In the data rows, zero lies at 4.5, halfway between 4 and 5.
Some points, one per row:
[6 4 4 5 4 5 5 4 5 4 5 3 5 4 4 3 6 4 5 3 4 3 4 6 4 5 5 6 4 2 4 4 4 4 6 5]
[7 4 5 5 5 5 4 3 4 5 4 7 7 3 4 2 6 4 4 5 6 2 4 4 4 5 5 5 2 3 6 3 4 8 5 5]
[3 9 1 4 3 4 5 4 0 4 6 5 5 6 5 5 5 3 4 7 2 5 5 5 7 2 0 5 4 5 6 2 3 1 6 6]
[2 6 2 5 0 3 6 0 6 5 2 2 4 6 4 4 6 4 6 7 3 6 7 4 6 5 6 5 4 5 4 7 5 7 7 6]
[3 4 3 5 4 4 4 4 7 4 3 4 4 6 6 6 5 3 3 6 3 7 7 3 7 5 4 4 5 5 4 5 5 6 4 6]
[3 4 5 2 2 5 6 3 2 4 7 7 6 6 3 2 3 2 6 6 0 8 5 4 7 0 3 6 5 5 8 8 5 0 2 5]
[6 6 8 3 3 3 2 2 4 6 5 8 4 4 6 3 4 6 3 3 5 4 6 3 4 2 5 5 7 4 5 3 7 5 4 4]
[3 7 6 4 5 6 7 6 2 5 4 7 4 5 5 4 2 4 3 6 5 5 9 2 4 3 5 2 4 5 6 4 5 3 3 8]
[6 3 6 2 7 7 2 6 5 2 7 6 4 4 3 4 6 3 4 5 4 5 4 3 3 5 0 5 3 5 3 5 3 6 4 5]
[5 9 3 5 0 2 5 3 0 7 2 7 6 5 9 1 2 4 6 7 6 4 6 0 5 3 2 4 8 4 6 8 5 4 5 5]
[3 4 3 7 4 5 6 4 6 3 2 4 5 5 7 6 4 7 6 5 6 5 5 7 3 4 6 3 5 4 4 0 6 5 3 5]
[6 5 3 6 7 4 4 6 4 6 3 3 6 7 6 8 3 5 4 6 6 4 3 6 6 3 6 4 7 6 6 4 5 3 4 3]
[5 5 4 5 5 5 5 6 4 4 5 5 6 7 5 5 4 5 5 6 4 4 5 5 5 5 4 4 4 5 5 5 4 5 5 5]
[5 3 3 6 7 4 4 4 9 4 3 1 4 3 5 3 8 3 3 4 3 4 4 7 3 8 6 4 7 4 5 4 7 9 6 5]
[5 2 3 6 5 5 6 4 4 3 5 3 4 6 4 4 5 5 5 5 5 5 3 5 6 5 5 5 5 4 5 6 5 3 6 4]
[3 4 2 5 3 4 4 5 6 4 5 2 3 5 5 6 6 6 4 2 4 5 5 4 6 5 3 6 4 2 4 4 4 3 6 3]
[5 5 5 3 3 5 3 4 3 5 4 6 4 5 5 5 4 4 4 6 3 4 5 4 4 4 4 5 4 5 6 4 5 4 4 4]
[5 6 3 4 4 5 4 3 5 4 6 4 4 3 5 5 5 5 6 6 3 3 3 6 3 6 5 7 5 4 3 1 5 5 6 3]
[4 6 1 3 2 3 3 5 6 2 6 6 3 3 6 2 7 5 6 4 5 3 4 3 4 6 2 2 3 3 4 1 4 3 9 5]
[4 4 7 4 5 8 6 2 3 1 5 9 9 4 6 0 5 6 2 3 2 4 2 7 5 6 6 2 5 5 7 0 6 6 3 2]
[6 5 4 6 4 5 5 4 5 6 4 2 4 4 4 4 6 4 4 4 4 4 5 4 6 5 5 5 3 4 3 7 3 4 5 5]
[5 4 1 5 5 5 5 4 5 4 4 4 4 3 4 3 8 2 5 4 4 5 5 6 3 8 4 5 4 3 4 5 5 7 6 4]
[5 6 5 5 5 4 5 4 5 5 6 5 7 6 6 5 2 5 4 5 5 4 3 4 4 0 4 6 6 3 6 4 4 3 4 5]
[6 3 5 4 7 6 2 4 4 5 4 5 3 0 4 7 6 4 3 2 4 4 4 6 3 5 4 4 4 6 4 4 5 5 4 7]
[4 4 7 3 5 5 5 7 5 4 5 4 6 3 5 3 2 4 7 5 5 6 3 2 3 5 4 4 4 6 3 7 4 5 3 4]
[4 4 5 6 5 3 8 6 4 4 5 3 6 6 5 5 1 6 4 4 7 5 3 5 6 3 7 4 7 1 6 6 5 4 4 4]
[3 1 4 6 5 4 6 6 5 4 2 1 5 5 2 7 3 5 6 6 4 8 3 5 3 4 8 1 5 4 5 7 4 7 3 4]
[3 3 4 6 4 5 6 6 1 2 5 4 4 7 5 7 2 7 6 4 3 4 2 5 5 4 6 5 4 5 4 7 3 2 6 3]
[8 4 5 4 4 3 2 2 5 6 5 6 4 4 4 6 6 4 4 4 5 3 5 6 5 8 5 5 4 4 6 3 5 7 5 4]
[6 2 3 9 4 7 9 3 4 1 6 2 4 5 7 5 3 8 4 4 3 4 4 8 8 5 6 7 5 4 3 4 5 0 7 4]
[5 6 2 6 4 3 6 5 5 3 6 3 6 5 3 2 7 4 5 5 7 4 5 5 8 6 4 7 4 3 3 5 2 6 7 5]
[4 5 3 4 4 3 4 4 4 5 5 3 2 4 5 5 3 4 6 5 4 4 5 4 1 5 5 5 6 5 4 2 5 5 7 5]
Here are 36 more points, each followed by its number:
[5 5 5 4 7 6 4 6 5 4 6 7 5 4 4 6 5 3 9 5 3 5 4 4 4 5 2 4 4 5 3 5 4 4 4 5] 0
[6 6 5 4 5 3 4 4 3 3 7 5 7 5 6 3 2 5 7 7 6 5 1 5 4 2 4 4 7 3 7 3 5 5 5 1] 1
[2 4 2 5 4 5 7 7 6 4 3 1 4 7 6 3 1 5 4 4 2 7 7 1 8 5 5 4 4 5 2 4 4 3 3 5] 2
[3 4 6 4 4 4 5 4 5 4 3 3 3 5 5 6 4 6 4 3 3 5 4 3 3 4 4 4 4 5 3 5 4 2 4 6] 3
[5 5 3 6 4 4 6 6 5 4 3 1 4 7 5 8 4 6 5 4 6 4 4 5 7 3 5 5 4 5 7 6 4 1 4 5] 4
[6 1 3 6 6 1 3 5 3 3 5 3 1 4 5 9 0 7 7 4 6 1 1 7 1 7 5 2 7 2 7 2 6 3 6 2] 5
[5 3 6 5 6 6 7 1 0 4 5 3 4 4 2 4 2 0 7 6 4 5 7 4 2 4 5 3 1 5 5 4 2 2 4 5] 6
[6 2 5 3 7 7 4 7 6 4 7 6 8 3 4 6 7 0 4 2 5 5 1 4 3 3 0 5 3 3 4 2 3 5 3 5] 7
[5 5 2 5 4 3 4 4 4 5 5 3 4 4 5 3 6 5 5 3 4 3 4 5 3 6 4 4 5 5 5 2 5 2 7 3] 8
[5 5 6 5 4 8 4 2 5 4 4 5 6 3 6 4 7 6 0 3 6 5 6 7 7 6 6 3 4 6 3 0 6 5 2 6] 9
[2 5 0 6 2 2 6 3 0 6 5 8 6 6 5 5 5 3 3 7 2 5 5 6 9 3 2 5 0 4 7 3 6 4 7 6] 10
[6 7 7 4 5 6 3 5 4 5 6 4 5 3 4 4 6 4 4 6 5 4 3 6 3 6 5 4 5 5 4 5 5 7 6 3] 11
[3 6 5 4 3 4 6 3 5 5 2 3 4 5 4 3 3 6 5 4 4 5 7 4 3 4 7 7 7 4 4 7 5 6 2 5] 12
[5 3 2 5 6 3 3 6 5 5 4 2 3 5 4 8 6 3 6 4 5 4 3 4 4 4 1 6 5 4 5 5 4 4 5 7] 13
[5 5 5 6 4 5 4 3 4 4 4 4 4 4 4 5 5 5 3 3 4 4 5 6 4 5 5 4 5 4 5 5 3 4 5 5] 14
[4 6 5 5 1 4 4 3 2 6 3 7 3 8 5 7 1 4 3 6 0 7 7 5 6 1 7 8 5 5 7 7 6 4 4 3] 15
[5 5 5 4 4 5 4 3 4 4 5 6 5 4 3 6 7 3 3 5 3 4 4 6 5 4 4 6 4 5 5 4 5 4 6 5] 16
[5 3 4 3 8 7 2 8 5 4 6 7 5 4 3 6 6 4 5 6 4 5 3 4 5 7 3 5 3 5 4 5 4 6 3 4] 17
[5 3 5 4 5 7 0 4 5 4 5 4 2 4 3 8 5 4 2 2 4 5 6 7 1 6 5 3 3 9 6 4 4 4 4 5] 18
[2 2 4 5 4 2 6 1 6 2 3 2 1 2 3 6 3 7 4 1 5 5 7 4 3 2 9 6 7 5 4 6 4 0 3 6] 19
[4 7 6 5 3 4 5 6 3 6 4 6 3 5 3 4 2 3 4 7 4 5 4 5 5 3 4 3 3 5 6 5 4 4 3 6] 20
[0 8 5 6 0 3 8 3 6 3 1 0 8 8 6 0 7 9 2 2 5 6 8 6 9 7 9 5 4 8 2 5 0 2 9 4] 21
[5 3 5 4 5 4 1 6 5 3 4 4 5 4 3 0 6 5 4 3 6 4 5 2 5 6 4 3 4 4 4 6 4 6 3 6] 22
[4 8 5 4 0 3 2 2 4 7 4 6 5 6 7 5 4 7 4 5 4 6 8 4 4 5 5 5 7 6 5 1 6 5 4 3] 23
[4 4 4 6 3 5 5 4 6 5 2 4 5 6 5 6 4 6 4 5 5 5 6 6 5 7 6 7 4 5 4 5 4 7 4 4] 24
[4 3 6 4 6 6 4 4 4 3 5 4 5 3 5 4 5 4 5 3 4 6 4 4 4 5 6 5 5 5 2 3 4 3 3 4] 25
[4 5 1 5 1 4 4 5 6 3 5 4 5 5 4 5 7 5 3 6 3 6 4 4 7 5 3 3 6 5 2 3 5 2 7 4] 26
[5 5 4 5 4 3 5 5 3 6 5 5 4 6 6 6 4 5 5 5 5 4 4 4 5 4 4 5 5 4 5 6 4 5 4 5] 27
[5 7 5 3 3 2 2 6 7 7 8 5 5 4 5 2 6 4 7 6 5 3 4 3 5 6 3 5 5 4 4 3 5 7 6 3] 28
[8 3 3 6 6 3 2 3 5 3 6 3 3 0 2 5 5 3 2 2 6 0 4 9 4 7 5 5 4 4 4 3 5 6 9 3] 29
[7 4 4 6 4 3 4 1 5 3 5 4 3 3 2 5 8 5 1 3 6 1 7 8 4 6 5 5 5 4 3 5 3 6 7 1] 30
[7 5 4 3 3 3 2 5 3 6 5 7 3 7 4 6 5 3 5 6 3 5 4 4 4 3 3 4 4 5 7 5 6 4 5 3] 31
[1 5 5 4 5 5 5 5 2 4 3 7 5 6 4 4 4 4 3 7 3 6 5 4 4 5 3 8 3 7 5 4 5 3 0 8] 32
[7 3 4 2 4 5 1 1 4 3 7 8 6 1 1 2 9 4 4 5 3 2 5 7 1 6 5 6 5 1 4 0 6 6 6 4] 33
[3 2 5 9 6 4 6 2 6 3 2 2 1 5 4 5 3 7 3 0 7 4 6 5 3 4 7 6 7 3 3 5 4 2 1 5] 34
[5 4 5 4 4 7 4 0 6 3 2 6 2 2 6 5 7 6 0 2 4 4 5 6 5 6 5 4 2 7 3 1 4 4 2 4] 35
Which three of these numbered points are nearest to each point below by angle, seen from the average point of the first points? Their numbers follow each, nearest first.
[2 4 4 4 3 4 7 4 3 2 4 1 4 6 6 4 1 8 6 4 4 4 3 6 4 3 7 4 7 5 4 7 5 1 7 0] > 19 21 4
[4 3 4 5 7 4 4 6 6 5 3 3 7 4 3 4 2 5 6 3 7 3 6 2 6 5 6 4 5 2 4 6 3 6 5 6] > 22 34 2
[6 4 3 4 5 4 3 4 4 4 5 5 4 4 4 5 6 4 5 5 5 4 3 5 5 5 4 7 5 4 6 4 6 4 5 6] > 13 16 33
[1 3 2 4 4 8 4 4 5 6 3 7 3 5 5 9 6 1 2 7 0 8 6 5 6 4 3 4 4 7 5 4 9 5 2 8] > 32 15 10
[5 6 5 4 5 4 6 4 2 3 7 7 8 3 4 2 2 5 6 5 5 3 2 6 4 5 3 4 6 5 4 2 5 6 6 3] > 1 11 33
[8 4 5 2 0 1 0 5 3 6 7 9 4 5 4 7 5 3 6 8 3 3 6 0 4 1 4 6 5 9 9 5 5 7 4 0] > 31 15 28
[4 6 3 4 4 5 5 7 4 3 7 6 5 5 4 3 7 2 3 7 3 4 3 3 9 5 0 5 2 6 4 5 3 2 8 3] > 26 10 16
[8 8 5 6 3 1 2 4 4 8 4 6 3 9 4 4 6 5 3 4 9 2 6 6 5 5 5 4 5 4 7 2 4 6 7 2] > 23 30 31
[5 4 5 3 3 5 6 5 5 3 5 6 5 5 6 6 3 5 4 5 4 5 4 6 5 5 4 4 4 5 4 4 4 4 5 4] > 35 3 0
[6 6 8 4 6 6 2 5 6 6 7 5 5 0 1 2 9 2 5 2 8 3 3 6 1 7 6 3 2 4 4 7 3 8 8 3] > 11 29 30
[4 0 6 5 6 3 5 2 3 5 0 2 2 4 4 6 3 6 4 0 6 3 5 5 3 4 6 6 6 3 3 5 3 2 3 8] > 34 19 3
[6 8 4 4 2 3 2 5 5 5 4 6 6 4 4 2 6 3 5 7 5 4 4 3 4 6 3 5 4 3 4 3 5 7 2 4] > 28 22 11
[4 5 4 4 5 4 6 5 3 6 4 6 5 6 5 4 3 3 3 6 2 6 5 6 6 3 4 3 4 5 6 5 4 4 3 5] > 20 15 10
[5 4 2 4 3 0 7 6 4 5 7 2 5 6 4 3 4 3 6 6 5 2 3 0 9 2 1 8 5 2 3 5 2 2 7 6] > 13 27 28
[3 8 7 2 6 6 7 8 6 6 5 4 7 3 3 2 2 4 9 4 6 5 4 1 2 5 2 2 4 4 2 8 4 6 3 4] > 0 28 22
[8 4 7 5 6 6 3 7 6 6 5 5 5 3 1 1 8 4 3 6 5 3 2 6 3 6 4 5 3 5 4 6 4 8 6 2] > 11 17 22
[4 4 7 4 6 6 6 4 4 4 6 5 5 4 5 4 3 3 3 2 3 4 3 4 5 4 3 4 4 5 4 6 4 4 3 5] > 7 25 3
[4 6 6 7 2 2 6 3 6 5 3 5 6 6 5 4 4 7 2 4 5 6 6 5 9 5 9 4 7 5 4 3 4 4 3 4] > 21 23 9
